One vector is turned by the same rotation once a step. Each row is the vector after some number of steps, and that number follows the row.
The counts run from 0 to 191.
[-16.5  30.6 -12.2  20.0 -11.1   1.3  -5.4 -12.9  -9.9  13.9 -36.8 -40.8
  14.3  10.2  -5.1  -0.6 -10.9  -3.6 -23.4  38.0   1.6 -13.1  -6.9  15.3
  26.1 -42.0  -0.1   6.7   9.9 -20.1 -17.2 -13.6  -8.0] | 2
[  5.7 -12.3  26.0  34.9  15.2   8.7  14.2  -9.7  -0.1  35.6   5.9 -43.0
 -10.8  19.8  21.2  21.2  -6.3   4.0 -22.2  -5.9   7.1 -12.1 -11.2  -3.4
  16.5  26.3  49.4  -0.7   4.2 -18.1  17.5   2.1  20.4] | 38
[ -3.3 -27.7 -18.5 -38.9  -5.4 -29.3  21.9   8.1   6.9   4.9   2.5  -5.5
  14.8 -27.9  17.1 -27.8  31.6  12.0 -12.5  -8.9   4.5 -26.6  29.3   3.4
  -8.9   2.9  16.6   1.2 -24.0 -12.9  29.0  11.6  -2.6] | 64
[ 38.7  -4.5  12.5  13.7  14.5   8.8 -11.7 -17.4  10.6  13.0  15.5  -9.3
   9.6  25.9  13.0 -30.1   6.4  27.7 -12.8  -5.1  -6.6 -13.1  -0.4 -34.9
   6.0 -14.8  42.1  10.3 -19.8  -2.8  15.7  35.0  27.3] | 117
[ -5.4  -9.8  -5.0 -10.8 -11.0  -5.5  -1.8   6.5 -34.1  -6.8 -11.7  -9.5
  17.4 -10.9 -15.0 -42.4  41.1   8.1 -20.2   3.6  22.9 -30.8 -11.4   1.1
  15.4 -42.1  -8.3   3.1 -15.9  33.6  17.5 -17.1  -2.3] | 49
[ 10.6 -19.4  13.3   1.2  21.9  -9.6 -19.7  -6.5   4.4  41.4  17.5  -4.6
  13.3  12.5   9.7   0.9  -7.0  13.2 -12.8   6.7  -8.5  -6.6   9.3 -13.4
 -21.8  20.4  38.8   8.7 -29.7 -17.1  47.9  30.0  30.9] | 110
[ -7.9 -35.8  -2.4   4.1  12.3  -4.8  29.8  22.0   1.9 -31.5  -4.8  -6.7
  26.6   0.5  -0.9 -22.7   6.0  -8.7  -4.1  15.8  29.8 -15.0   1.8 -16.1
  18.6   3.8  38.7 -23.6   8.9  26.1  -2.4  36.8   4.2] | 166
[-35.6  -1.3  17.3   4.5  15.7  15.8  37.3   0.3 -10.6  11.9  13.5 -33.0
  39.7 -12.5  -4.1 -12.5   6.7 -15.4 -16.1 -12.4   9.9 -46.3  -7.3   7.7
  25.3 -10.2  -1.4   3.7   7.8  12.8  -9.0 -37.8  -5.4] | 128
[-21.4  29.6 -11.9  -1.6 -23.9  12.3 -14.2  22.5  -0.8 -21.7 -16.0 -38.8
  -5.5   7.7  24.2  -5.5   3.2  -7.2 -17.5  20.8  16.6 -17.7  -7.4  25.5
  40.9  -4.9  16.2 -19.2   7.8  -2.1 -12.3  19.7   8.7] | 91
[ 10.3 -20.1  27.5  37.3   5.3  -3.6   8.3 -20.5  -2.0  29.2   0.4 -29.5
  -0.9  30.7  -0.6  -6.3  -1.4  11.8 -23.7   9.6   7.2  11.2  -8.7 -18.9
  -4.8  21.6  40.2   7.9 -13.7  -7.4  16.8  35.6  23.1] | 37
[-12.9 -17.6  -2.6   2.5  17.6 -18.5   0.7  12.1  -5.3  25.9  23.1 -27.0
   3.5  29.0   4.1 -15.2  15.0  18.5   8.1   6.4  10.2 -12.4  -6.4   1.6
 -16.3   5.2  -1.8   8.3 -25.7  16.4  58.8  40.0  10.8] | 182
[ 19.6 -26.0  26.6  -3.9  -5.1  -2.1  27.2  27.7 -19.9  10.0   1.7 -20.8
  -0.2 -20.6   1.1  -5.0  19.8  16.4  -0.6  40.2  27.1 -37.8  -3.3  12.3
  32.1 -30.6   9.9  -6.0  -1.1  14.3 -16.3  -9.1  -5.9] | 41
[ -2.3 -17.5 -11.1  13.3  36.1   2.5   5.5 -23.6   8.7  28.2 -27.2 -14.1
  -8.3  25.9  16.3  -8.1  16.7   3.9 -28.0  13.1 -24.6 -23.0 -14.8   8.3
  16.1 -37.4 -10.5  26.3 -13.1 -29.7  -4.3  -4.5  15.4] | 0
[ -5.5 -10.8 -32.6  -7.6   6.2 -13.5  11.5  30.4  -3.9 -31.1  -9.6  -8.1
  10.3  11.7  -3.7 -26.5  20.1  -6.8   1.2  20.2  34.1 -13.7 -17.7   6.7
   9.0 -21.4  10.4 -17.1   9.2  27.1  27.7  52.7  20.7] | 93
[-23.0   4.8 -10.3 -20.6  10.8   4.7 -30.2  -5.4 -22.0  31.7 -14.8 -33.3
  36.9   5.0  48.6  28.3  -3.8   2.8 -13.5   0.3 -26.0  -0.6   0.6  -3.0
  -5.9   0.5  11.9  13.8 -19.5 -24.6  21.7  -5.8   9.2] | 104
[-32.9  30.6 -11.8  26.4  -8.5  -2.2   4.3  -4.6  -5.6  -0.5 -12.2 -53.7
  15.3  14.5 -24.4  -8.6   2.6  -1.2  -7.5  43.1  22.5  -9.5   3.9   5.4
  22.2 -33.1  -3.4  -4.4  12.8 -12.9 -10.9  -7.7 -17.7] | 3
[  6.0 -29.8  17.8 -17.1 -18.9  -2.3  24.2  23.2 -17.1   9.0  -6.4 -26.4
  26.3 -11.0  -2.3 -19.4   3.0  39.7   3.2  38.3  -1.1  -1.5  27.6   5.3
  20.0  -4.5  10.8  13.2  -6.8  21.1  -8.4  34.5 -40.1] | 34
[-10.7 -38.7 -16.1  -1.7  19.5 -15.4  -3.1   5.1 -17.5  -2.3 -36.4  10.5
  19.9  21.8   9.6 -13.2  23.4 -22.8 -32.8  -8.7   9.2  -7.5 -35.8   2.5
  -4.1  -8.6   9.1  11.5 -11.7   4.0  33.2   8.1  50.2] | 95
[  7.2 -33.6  -4.5 -22.4  45.3  -7.4  17.0   0.4  10.6   9.5  -9.3  21.9
  13.3  -0.3  11.2 -22.1  20.2  15.3  -8.9  10.8 -29.3 -25.6  16.5 -16.7
   3.9 -33.3   7.7  14.6 -21.5 -19.6  -0.2   8.9  -9.6] | 72
[ -2.8  -3.2  -0.1   0.9   3.6  16.0  21.3  20.4   1.1 -29.0 -11.8 -24.3
  20.5  -4.8  -1.1  -6.6 -16.2  -4.9  -8.3  29.8  23.9 -11.5   3.2  -6.9
  31.2   3.4  48.1 -36.6  24.4  17.3  -3.1  38.6  -6.3] | 165
[-21.6   8.7 -24.8 -13.4  -8.7 -29.9  32.3  10.1   3.6  -1.9  16.1 -33.4
  36.7 -35.7   7.6   0.5  -7.9  -9.6   5.9   0.5  27.2  -6.5  22.7  -6.4
   0.4   4.8  31.8 -17.9  11.5 -17.9  30.6   8.1  10.3] | 62
[-24.9  12.3  -7.7 -34.2   0.9   1.5 -21.6   4.1 -32.7  20.0 -15.7 -33.8
  44.8 -26.3  34.0  25.7 -18.8   3.1  -7.7  24.8 -13.7  -0.3  15.2   8.1
  18.3  -2.3   8.5  10.3  -6.8 -15.0  16.9  -5.6  -9.0] | 105
[-35.1  13.9 -11.5  -7.6  37.9 -20.6  17.0  32.3   8.5   0.8   4.6 -14.5
  -1.5 -15.7  17.8  11.2  20.1 -13.7   6.1  11.3  32.8 -32.6   1.9  11.6
  10.8 -26.7  11.1 -14.0  -7.1 -27.9  25.1 -10.3   4.8] | 143
[-17.1  -8.1   9.3 -11.4   8.4  13.9  14.9  14.8 -15.1  18.5   2.3 -48.5
  31.7 -11.5  45.1  22.6  -6.2  11.4  -7.9  14.7  -8.8  -7.7  22.3  -5.4
  20.7  14.8  28.8   2.4  -0.6 -14.9 -18.0  -5.1 -29.2] | 32
[ -9.5   1.8   7.9  29.0  40.4  35.1  20.8 -28.5  -6.5  16.8 -10.0 -25.0
  34.3  14.8 -17.7  -7.4 -36.5 -17.0 -23.6  -7.7  -5.6  -5.3 -22.4  -7.8
  14.8  -9.8  15.6   5.5   9.2   8.5  11.0  -4.2  25.4] | 126
[ 12.7  -7.7  26.5  12.0  15.3  36.0  -5.0 -19.8  10.0   3.4  -8.7  -3.3
   0.9  27.8 -18.9 -51.1   6.3  25.0 -27.7 -11.5 -12.1 -21.7  -8.3   4.4
   2.5 -15.0   8.8  18.4 -14.3  23.2  19.6  33.7   5.4] | 124
[ -3.9  25.0 -16.2  13.7  35.8  25.4   5.7  -9.9 -12.1   7.8 -14.0 -38.9
   2.8  11.9  13.0  17.8   3.8   7.3  -7.1  -3.8  10.5 -14.4 -31.6  -9.6
  33.8 -18.5  28.0  -5.6   8.1  -6.3  15.5 -10.3  23.8] | 46
[ -1.0 -34.4 -31.4   2.8  11.3 -21.9  10.0  12.3 -13.3 -14.6 -15.6   7.7
   7.2  25.5  -8.6 -24.1  20.9 -11.6 -20.0   7.1  11.9 -10.1 -31.3  -3.8
  -2.9  -8.8  12.6  -5.8  -3.2  23.5  38.7  28.6  36.9] | 94
[ -6.9 -32.0  -4.6  19.3  28.0  -6.5  11.5  10.3 -13.8   1.5  -8.1 -14.9
  29.8  30.2  21.7 -14.0  38.8   4.9 -11.1  -9.1  -6.0 -17.0 -25.0 -14.0
  -8.8 -16.5  -9.2  26.4 -24.0   7.8  20.8  27.2   0.4] | 175
[  3.9 -14.8  19.6  -7.5  22.6  -3.7   2.9   1.3   4.4   3.9  -9.4   9.0
  57.8  13.3  -9.7 -36.0 -16.7   8.0   1.7  22.5 -13.6  -0.9   8.0 -12.2
 -14.3 -16.7   1.0  19.1 -12.7  20.1   8.8  67.5  -4.1] | 28
[-21.1  20.1   3.8 -18.6   8.7 -22.5  -8.1  38.5 -12.3 -16.6   0.3   0.1
  42.3  -2.5  -5.8 -12.8   0.2  -8.2  12.9  39.7  22.7 -22.3  -3.1  10.3
  -4.3 -30.2 -14.8  -1.5  -9.5  21.9  12.3  46.4  -2.0] | 100
[  3.2 -59.1   2.0   0.1  20.0  -7.8  29.0  17.5   0.2 -17.7  -7.7   8.5
  21.5  15.2   1.8 -31.7  26.7 -10.5 -16.0  -6.5  18.5 -19.9  -6.1 -18.0
   3.5  11.3  28.5 -10.4  -5.7  18.7  11.0  19.4  13.4] | 167
[-15.5   6.1   2.3   4.3 -17.3  14.6  -3.9  -3.7 -40.9  12.9 -39.2 -57.5
  24.0  -0.3  21.5  22.2 -14.7   3.4 -20.3  20.7 -11.6   0.3 -13.6  31.8
  16.1 -17.7  -8.4  17.7   4.1  -5.8   5.1   2.4   6.1] | 178
[  5.1   6.2   4.4   7.0 -16.2 -20.5  -1.6 -13.6   6.8  14.1 -30.2 -10.1
  -1.8  13.3 -18.3  -7.0 -12.3 -11.9 -21.5  15.4   7.8  -8.4  -5.7  39.0
  -5.6 -18.6  18.8   0.9  -4.1 -32.4  22.2  28.6  54.0] | 140
[-34.4  -6.1 -33.6  19.0  16.6 -13.9  -0.5  11.5  12.7   3.9  18.1 -35.3
  -3.9  30.5 -21.4 -30.5  29.0   8.4   5.4  21.3  25.5 -15.7   3.6  -8.5
   1.6 -18.3  -5.4  -2.4  -1.1  17.3  27.0  11.7 -15.5] | 5
[ -6.5  -3.3  26.9 -19.5  13.8   3.5   0.0  23.5  -3.7   2.0  -6.4  11.3
  44.8  -5.9  -0.8 -29.8 -10.5   9.1   7.5  30.9  -7.8 -11.1  15.2   3.6
   3.0 -17.3 -12.4   6.9 -11.3  21.2  -6.6  50.9 -25.0] | 27
[ -9.8  14.6  21.1  23.2  -7.3   8.6 -14.4 -16.5   2.3   0.1 -29.3 -22.4
  26.9  13.7  -9.2 -10.1 -26.2   2.6 -28.4  25.5 -13.5   0.3  17.7 -14.9
  14.1 -34.1  30.7   7.5   2.3 -37.1 -22.1  -1.8 -12.8] | 75
